In the data rows, 128 means zero.
Here are some points:
173 129 197 108 132 82 128 161
119 153 153 116 83 154 149 134
151 119 190 150 162 139 88 138
101 212 124 156 172 107 177 114
126 150 121 74 112 109 119 201
140 123 123 109 127 115 152 128
118 144 78 129 59 158 82 179
121 140 133 132 103 123 112 103
149 113 134 151 182 131 99 123
110 140 90 145 108 132 105 65
128 105 119 114 92 82 128 140
169 149 160 166 150 88 183 152
76 148 162 91 147 69 106 139
126 143 142 159 144 83 133 140
131 98 157 144 148 117 148 187
149 124 106 111 109 60 156 98
115 147 144 138 108 120 139 112
119 96 138 101 191 192 123 79
171 116 85 123 134 70 131 97
123 220 237 88 200 194 149 174
134 136 128 95 170 185 82 167
162 183 138 177 160 128 112 139
151 123 153 163 115 117 99 99
87 73 120 131 145 141 124 100
131 134 127 152 140 109 119 99
87 158 127 171 158 83 143 133
128 134 87 127 105 112 167 110
146 169 190 115 142 92 149 165
91 125 126 116 28 83 117 118
142 140 151 101 124 166 158 115
124 121 114 98 132 167 152 116
108 137 180 163 132 91 85 145
129 88 79 163 55 108 99 102
114 149 151 132 75 92 70 126
91 125 101 115 49 84 77 49
148 113 127 140 100 127 86 183
153 140 103 100 138 134 138 120
130 124 134 104 166 174 71 157
156 107 124 105 101 134 132 160
87 204 143 126 143 117 144 77
Here are 19 more points, each followed by its number:
128 167 93 101 95 114 151 121 0
142 108 106 79 206 109 181 61 1
129 100 132 148 147 132 78 92 2
142 36 67 154 87 123 121 180 3
156 148 148 177 88 98 128 200 4
141 164 139 141 170 147 135 147 5
100 77 136 158 88 120 141 151 6
158 171 124 175 166 140 147 117 7
78 181 81 129 98 89 122 59 8
154 91 150 103 222 123 164 99 9
122 122 112 131 107 184 143 175 10
81 157 118 167 132 105 151 80 11
81 181 123 113 118 120 135 127 12
73 159 135 150 123 118 192 100 13
84 157 88 100 143 162 168 163 14
98 193 150 142 90 102 149 152 15
146 138 61 131 69 110 125 91 16
130 125 76 148 121 107 80 142 17
113 102 62 112 69 144 93 122 18
Which two of these numbered points are nearest to each point below, looking only along the 3 directions in which the first points spread most? Their numbers follow each, nearest first.
104 161 175 128 106 113 134 113 > 12 15
159 143 161 177 126 121 104 191 > 4 15
104 136 124 113 110 182 103 175 > 10 14
132 109 68 126 134 180 166 51 > 1 2
127 190 83 133 145 160 148 109 > 1 7
160 177 142 152 112 123 116 181 > 4 15
116 124 55 192 197 90 125 150 > 12 0
130 99 129 164 75 98 94 69 > 16 17
107 151 132 117 105 148 114 105 > 2 14
121 145 92 81 105 105 156 39 > 8 11
Now 19 new points, numbered from 0 again:
175 67 96 65 212 140 147 72 0
143 97 135 150 115 143 128 122 1
69 84 86 116 112 113 105 152 2
124 93 151 127 176 180 110 118 3
111 127 164 54 187 104 115 71 4
136 122 129 118 122 163 83 145 5
127 115 177 96 179 166 155 101 6
98 164 215 132 190 147 157 113 7
106 119 106 128 125 174 104 169 8
115 69 99 139 63 115 121 83 9
169 106 95 143 137 108 114 136 10
187 73 82 102 123 126 114 76 11
111 180 157 141 197 171 118 164 12
131 101 142 139 92 159 88 98 13
168 117 140 85 131 167 157 168 14
126 208 115 211 100 79 119 173 15
146 133 113 171 113 124 114 127 16
115 94 98 159 123 118 100 106 17
67 106 145 121 152 138 109 108 18
Which two of these numbered points are nearest to each point below, looking only along the 3 directions in which the first points spread most? Their numbers follow each, nearest first.
134 86 93 185 109 101 123 110 > 17 16
147 184 157 155 81 80 137 167 > 15 16
140 131 151 167 91 98 178 188 > 15 16
95 138 107 135 131 88 162 128 > 16 10
97 82 49 158 76 83 119 80 > 9 17
96 109 204 61 149 122 122 132 > 14 12
105 130 192 117 119 135 73 181 > 14 5
128 143 152 107 119 180 91 124 > 8 5
158 90 130 104 161 189 149 133 > 3 8
94 148 212 97 161 165 154 146 > 12 7
